In the rows, 128 means zero.
Each run below is a few steps of one of 7 hidden systems, one row a step.
duz, trace 1, 8 rows:
121 99 130 132 152 90 72 142 120 138 124 171 132 99 134 133 123 108
117 101 145 111 122 150 118 133 85 140 117 184 125 90 118 161 113 124
129 134 95 101 95 175 150 117 95 129 137 154 115 128 97 161 134 128
106 146 98 125 79 141 182 126 128 138 138 103 111 156 114 118 133 155
145 149 123 142 143 122 165 127 147 159 143 74 134 156 138 90 120 149
154 118 150 154 161 117 106 130 147 101 126 85 152 149 163 94 109 135
137 114 159 128 164 89 75 114 155 96 108 128 129 132 132 147 111 108
111 99 116 118 139 94 76 130 119 131 126 181 116 104 123 151 135 105
bodil, trace 2:
112 97 144 144 119 115 133 136 101 124 145 124 133 96 183 102 105 170
156 138 143 103 145 110 116 105 120 139 117 136 140 104 111 170 65 143
124 110 85 137 80 125 101 159 97 99 124 153 152 131 130 121 98 140
97 108 151 112 115 126 145 137 118 181 106 144 109 150 91 134 89 137
165 94 80 124 144 149 108 129 102 156 157 121 137 164 128 106 113 136
116 97 170 128 116 161 159 109 114 114 126 98 115 151 148 123 96 168
143 127 90 106 137 84 110 86 142 124 152 106 119 139 122 153 96 155
100 102 133 149 103 95 125 151 107 122 137 134 139 100 171 101 98 165
duz, trace 3 (8 x 18):
155 133 63 131 139 90 107 124 127 149 167 127 138 111 143 112 134 137
120 118 161 141 108 112 131 147 107 121 111 129 151 101 153 124 65 162
179 139 104 106 149 142 100 120 124 138 117 135 145 146 87 159 96 109
88 89 108 136 80 120 109 148 116 105 118 140 113 172 121 116 118 133
121 112 144 104 155 124 151 102 130 197 137 121 97 143 105 137 114 138
146 91 94 135 129 159 120 118 95 111 169 117 132 133 171 102 138 150
124 145 156 116 123 107 145 86 143 99 127 97 117 120 135 164 91 163
158 143 59 130 133 85 95 131 138 133 150 130 142 126 120 125 125 123
Fal, trace 4 (8 x 18):
119 103 160 136 168 145 140 121 146 155 133 108 106 163 138 91 168 114
136 117 173 132 160 148 137 93 131 97 141 101 120 105 174 131 147 140
126 138 110 124 123 97 111 98 134 77 151 128 121 81 160 155 147 142
103 150 107 136 100 73 122 152 129 135 128 158 139 73 133 130 127 132
143 159 124 128 133 125 126 170 124 170 103 166 156 99 97 129 124 97
143 142 134 129 115 188 135 158 122 116 99 140 142 156 97 124 146 90
100 127 149 119 119 156 151 110 151 113 115 108 92 182 104 135 160 113
102 108 142 135 156 116 141 102 153 141 153 99 91 144 154 104 172 134
lupa, trace 5:
115 158 115 130 82 134 168 113 138 82 133 90 124 135 138 135 127 159
116 151 128 142 140 59 118 123 178 123 127 92 125 137 135 114 122 132
143 106 158 158 153 119 92 167 130 133 110 128 162 131 151 86 111 114
151 109 155 111 144 165 95 126 105 104 100 161 141 127 110 166 106 105
106 113 89 111 108 144 111 116 112 105 140 161 98 132 113 153 178 109
81 121 133 121 114 113 164 124 125 184 143 141 91 110 125 122 149 142
163 159 116 129 147 137 167 126 120 175 151 105 149 100 140 111 120 148
146 160 133 137 98 152 154 133 131 80 117 91 155 138 138 125 100 151
vavok, trace 6 (8 x 18):
164 101 134 124 159 168 96 127 89 122 136 159 146 99 147 136 134 115
124 143 122 111 82 156 144 113 105 78 124 140 130 106 122 173 118 145
94 167 97 126 95 98 158 135 146 152 133 142 112 102 109 134 163 122
132 146 157 149 141 140 163 163 134 181 120 114 145 127 135 80 134 121
186 145 130 132 161 163 116 123 144 105 123 94 156 159 123 122 131 107
105 116 135 140 111 114 97 120 151 50 118 120 122 148 144 133 146 121
83 114 169 115 142 88 120 112 148 146 114 150 92 114 114 154 138 117
145 110 139 125 163 147 118 136 93 171 141 167 136 79 146 126 142 116
pafo, trace 7:
124 121 161 122 141 185 155 101 128 101 134 111 105 136 145 134 175 126
126 151 125 121 147 114 141 85 152 107 158 107 106 97 155 142 177 135
124 160 138 147 137 84 130 131 145 116 138 125 142 65 164 121 144 135
156 165 148 137 144 106 104 152 142 117 100 142 166 90 123 139 112 102
130 143 133 139 110 139 97 162 139 90 87 151 148 142 101 133 139 82
95 123 157 126 128 149 130 139 144 135 98 145 103 162 94 128 167 87
121 115 139 128 154 171 148 121 123 151 144 132 105 134 136 109 195 106
137 141 157 132 146 164 166 100 125 111 148 103 122 95 166 129 161 142
vavok, trace 8, 8 rows:
116 134 122 155 108 111 96 158 131 73 121 146 149 103 158 114 154 114
106 145 184 113 128 125 141 127 146 140 84 143 115 128 90 158 112 109
141 123 105 132 150 148 106 148 118 144 141 166 130 108 128 117 188 87
123 129 179 128 108 188 164 128 108 94 105 121 131 126 139 136 120 136
135 173 94 113 135 120 134 99 157 113 145 124 112 114 112 155 183 109
97 132 174 162 118 116 148 157 136 122 117 124 134 97 169 92 146 135
166 165 157 112 174 130 127 112 156 142 109 119 139 122 101 153 121 101
132 122 119 152 119 137 88 157 119 71 121 151 151 109 155 114 158 104
bodil, trace 9:
150 127 149 105 145 155 100 109 110 102 115 163 132 96 117 179 129 106
106 139 86 118 75 148 135 137 107 101 130 161 119 119 109 150 159 121
109 152 114 118 114 131 181 138 130 196 135 133 113 126 100 116 146 128
175 148 115 142 155 155 148 142 131 156 141 93 158 143 138 87 133 126
138 142 171 142 132 140 138 121 156 80 105 81 138 160 139 120 114 132
108 125 116 131 134 66 88 111 168 95 124 118 110 147 126 138 140 116
95 95 148 142 145 97 102 141 122 140 135 162 116 89 160 113 155 118
153 126 145 107 159 160 118 116 99 144 127 170 134 82 124 164 134 108
Sodu, trace 10 (8 x 18):
161 118 92 103 157 152 136 89 105 160 171 125 116 118 132 140 138 143
131 139 103 126 87 136 160 116 101 107 149 113 138 101 150 135 100 179
148 174 103 121 121 80 139 125 153 148 124 108 146 125 103 139 85 143
140 121 111 159 124 98 101 177 126 138 119 126 165 140 139 83 96 129
143 94 176 123 159 140 105 135 123 145 100 129 135 158 115 131 77 119
143 76 95 114 142 149 85 110 105 117 146 142 114 169 123 132 134 120
96 86 127 110 115 128 150 94 104 144 153 122 88 135 142 137 114 170
158 150 85 113 145 120 153 101 119 173 169 117 126 100 134 134 128 149
pafo, trace 11:
135 165 140 151 134 78 120 151 170 126 105 103 155 134 129 105 106 120
144 109 148 146 158 116 76 157 143 119 103 131 150 158 124 106 114 92
114 78 163 125 139 158 94 130 116 105 107 151 112 158 124 136 136 103
103 98 131 105 131 158 128 97 110 130 141 159 83 122 122 157 172 117
111 143 117 119 114 145 169 114 108 146 157 142 110 77 148 138 168 146
156 189 120 127 124 127 171 125 133 141 139 109 152 80 135 134 126 144
157 182 110 146 117 105 131 147 159 101 115 96 166 132 124 115 114 123
124 131 151 147 137 93 102 150 167 113 94 110 137 170 114 108 112 103
Sodu, trace 12 (8 x 18):
123 104 76 116 125 128 136 121 102 186 164 146 108 129 123 116 141 142
141 135 132 124 115 161 185 128 97 165 144 111 137 112 141 117 102 167
179 172 92 122 126 137 140 117 137 115 134 92 159 141 114 138 97 141
119 123 114 150 105 83 111 145 149 100 121 96 142 162 136 104 88 147
136 101 155 131 177 85 91 127 148 164 121 121 130 144 129 113 98 123
151 71 129 127 154 151 84 128 89 129 141 154 136 119 153 124 116 127
124 101 128 92 115 147 130 96 95 129 131 148 104 128 109 177 97 147
123 136 56 111 101 116 145 119 113 162 161 133 112 130 108 132 131 149
lupa, trace 13 (8 x 18):
176 162 126 131 165 118 104 116 146 100 135 117 158 92 145 138 141 112
97 132 152 148 89 134 118 163 126 73 94 149 139 113 138 127 139 112
124 149 138 112 154 102 109 124 156 151 111 158 115 116 92 158 154 83
124 125 125 141 124 176 146 164 110 152 131 149 135 124 132 94 179 103
130 152 171 104 135 165 178 100 131 143 118 116 110 122 108 161 133 132
140 161 97 139 131 135 144 112 151 97 155 95 124 123 151 112 185 128
92 137 191 149 122 101 151 135 153 112 103 108 126 111 153 115 121 141
173 154 135 133 176 112 91 129 148 121 123 129 158 99 135 130 136 99
Fal, trace 14, 8 rows:
136 108 115 122 167 73 96 110 147 169 141 116 118 147 122 121 104 132
146 87 144 145 138 144 108 154 90 129 130 136 159 116 166 99 92 144
152 126 131 96 126 140 110 100 109 104 118 143 130 124 105 185 82 133
107 100 64 124 84 125 121 139 103 134 147 145 113 153 116 121 131 143
119 128 150 116 127 124 169 131 121 197 123 118 120 136 110 119 85 152
188 129 98 128 161 161 122 120 118 141 151 99 152 154 130 112 121 128
122 121 141 136 94 134 135 122 128 73 117 94 136 156 145 127 88 160
122 109 104 114 143 67 89 102 151 140 137 122 108 153 111 142 106 133

Name the system that made each run.
trace 15, 2 rows:
147 113 90 137 153 114 68 132 136 104 142 142 135 134 133 118 165 93
85 110 185 128 120 155 147 127 116 119 112 150 104 102 144 136 159 119
 -> bodil
trace 16:
168 185 126 139 120 136 155 148 139 128 115 102 170 115 121 121 102 134
127 151 136 147 110 106 115 162 161 100 90 110 149 166 109 114 106 114
 -> bodil
trace 17 (2 x 18):
148 138 110 130 94 161 129 152 120 104 104 118 152 173 98 127 94 125
106 105 125 123 119 121 122 122 149 134 113 108 104 201 94 124 113 124
 -> Fal
trace 18, 2 rows:
121 153 83 143 119 99 125 157 133 149 144 152 136 91 137 107 170 111
126 148 180 143 118 150 160 162 112 144 102 137 156 90 137 118 111 132
 -> duz
trace 19, 2 rows:
142 143 127 140 96 171 156 135 123 85 122 89 147 159 136 112 114 149
119 132 142 123 139 89 110 95 173 93 118 94 107 163 120 146 122 126
 -> lupa
trace 20:
126 91 184 151 151 138 107 159 110 129 107 144 148 117 156 104 110 118
145 110 140 101 145 159 97 96 108 98 123 153 120 118 115 180 130 112
 -> Fal
trace 21, 2 rows:
122 158 124 117 107 120 129 136 155 126 94 119 128 175 74 146 103 110
126 104 113 138 147 134 114 142 145 144 128 115 114 190 117 91 158 101
 -> lupa
trace 22:
135 94 89 152 134 106 95 152 125 137 151 117 138 153 152 76 128 136
132 116 188 123 139 126 124 126 119 135 101 127 140 117 130 143 62 144
 -> Fal
trace 23, 2 rows:
170 106 129 111 147 171 114 136 96 157 120 140 147 151 105 136 85 121
133 98 109 114 98 177 133 116 99 101 131 117 120 176 116 136 104 148
 -> Fal
trace 24 (2 x 18):
149 123 72 124 143 139 113 141 113 170 154 157 131 123 118 113 165 104
106 125 153 122 92 174 183 135 103 149 117 129 118 136 121 127 105 152
 -> lupa
trace 25, 2 rows:
149 167 151 114 159 123 168 106 156 172 124 95 126 134 106 135 112 133
150 113 93 159 126 131 94 153 126 91 139 113 153 148 160 83 144 122
 -> duz
trace 26:
169 122 144 110 166 142 95 128 110 143 113 160 150 109 111 158 101 107
127 121 98 124 82 160 111 147 92 85 123 167 140 114 123 147 133 122
 -> vavok
trace 27, 2 rows:
104 109 132 127 144 78 113 134 153 179 117 129 111 164 101 114 110 120
163 89 123 133 159 167 118 141 98 167 143 127 146 148 139 96 116 126
 -> lupa
trace 28, 2 rows:
128 88 134 135 128 167 100 131 122 78 118 121 123 180 136 117 147 113
86 93 159 109 136 126 130 84 136 124 134 133 76 137 132 154 152 129
 -> pafo
trace 29, 2 rows:
123 133 95 115 140 119 126 90 156 122 154 109 91 153 121 137 182 116
108 134 144 147 139 118 153 121 133 130 153 113 118 87 179 102 173 144
 -> bodil
trace 30, 2 rows:
95 133 101 125 128 102 118 113 158 121 144 136 92 136 120 131 194 105
105 127 172 147 145 124 154 144 126 166 127 138 129 84 160 98 153 130
 -> pafo
trace 31, 2 rows:
95 121 112 122 121 100 156 95 149 144 154 96 86 152 132 121 142 158
148 124 116 140 157 103 135 114 127 155 166 96 139 105 173 99 123 158
 -> duz
trace 32 (2 x 18):
125 144 142 161 128 108 112 156 166 90 106 104 146 152 140 93 145 105
108 117 175 135 164 101 96 125 165 119 101 133 110 138 125 130 151 91
 -> bodil
trace 33, 2 rows:
112 144 141 121 148 90 112 139 141 165 116 171 120 88 108 145 150 95
145 121 159 136 133 177 132 163 92 143 112 161 157 102 134 115 128 112
 -> vavok
trace 34, 2 rows:
184 135 69 124 129 158 120 131 98 130 154 126 158 125 128 123 119 134
94 124 131 123 69 130 151 128 122 99 112 118 113 157 113 142 96 156
 -> lupa
trace 35:
98 114 162 128 122 129 125 96 143 65 124 113 98 131 151 144 155 134
112 126 143 137 162 78 105 118 148 132 140 142 118 79 155 128 160 117
 -> lupa
trace 36:
133 110 133 129 151 106 83 160 130 163 102 160 142 145 99 121 104 96
125 84 139 125 114 187 116 153 93 124 111 159 129 156 117 120 128 114
 -> pafo
trace 37 (2 x 18):
109 165 113 120 81 129 130 146 133 104 100 161 130 117 89 160 139 105
107 157 124 131 114 132 157 159 145 170 112 139 122 148 89 110 162 98
 -> pafo
trace 38:
105 86 114 113 136 87 99 122 109 165 140 168 107 106 126 141 109 137
136 99 113 108 119 153 132 121 73 155 148 159 131 96 134 148 97 155
 -> duz
trace 39, 2 rows:
160 155 110 136 167 92 129 128 144 173 151 115 145 94 143 109 131 129
142 122 152 151 120 137 104 160 108 89 108 137 170 103 163 113 99 132
 -> duz
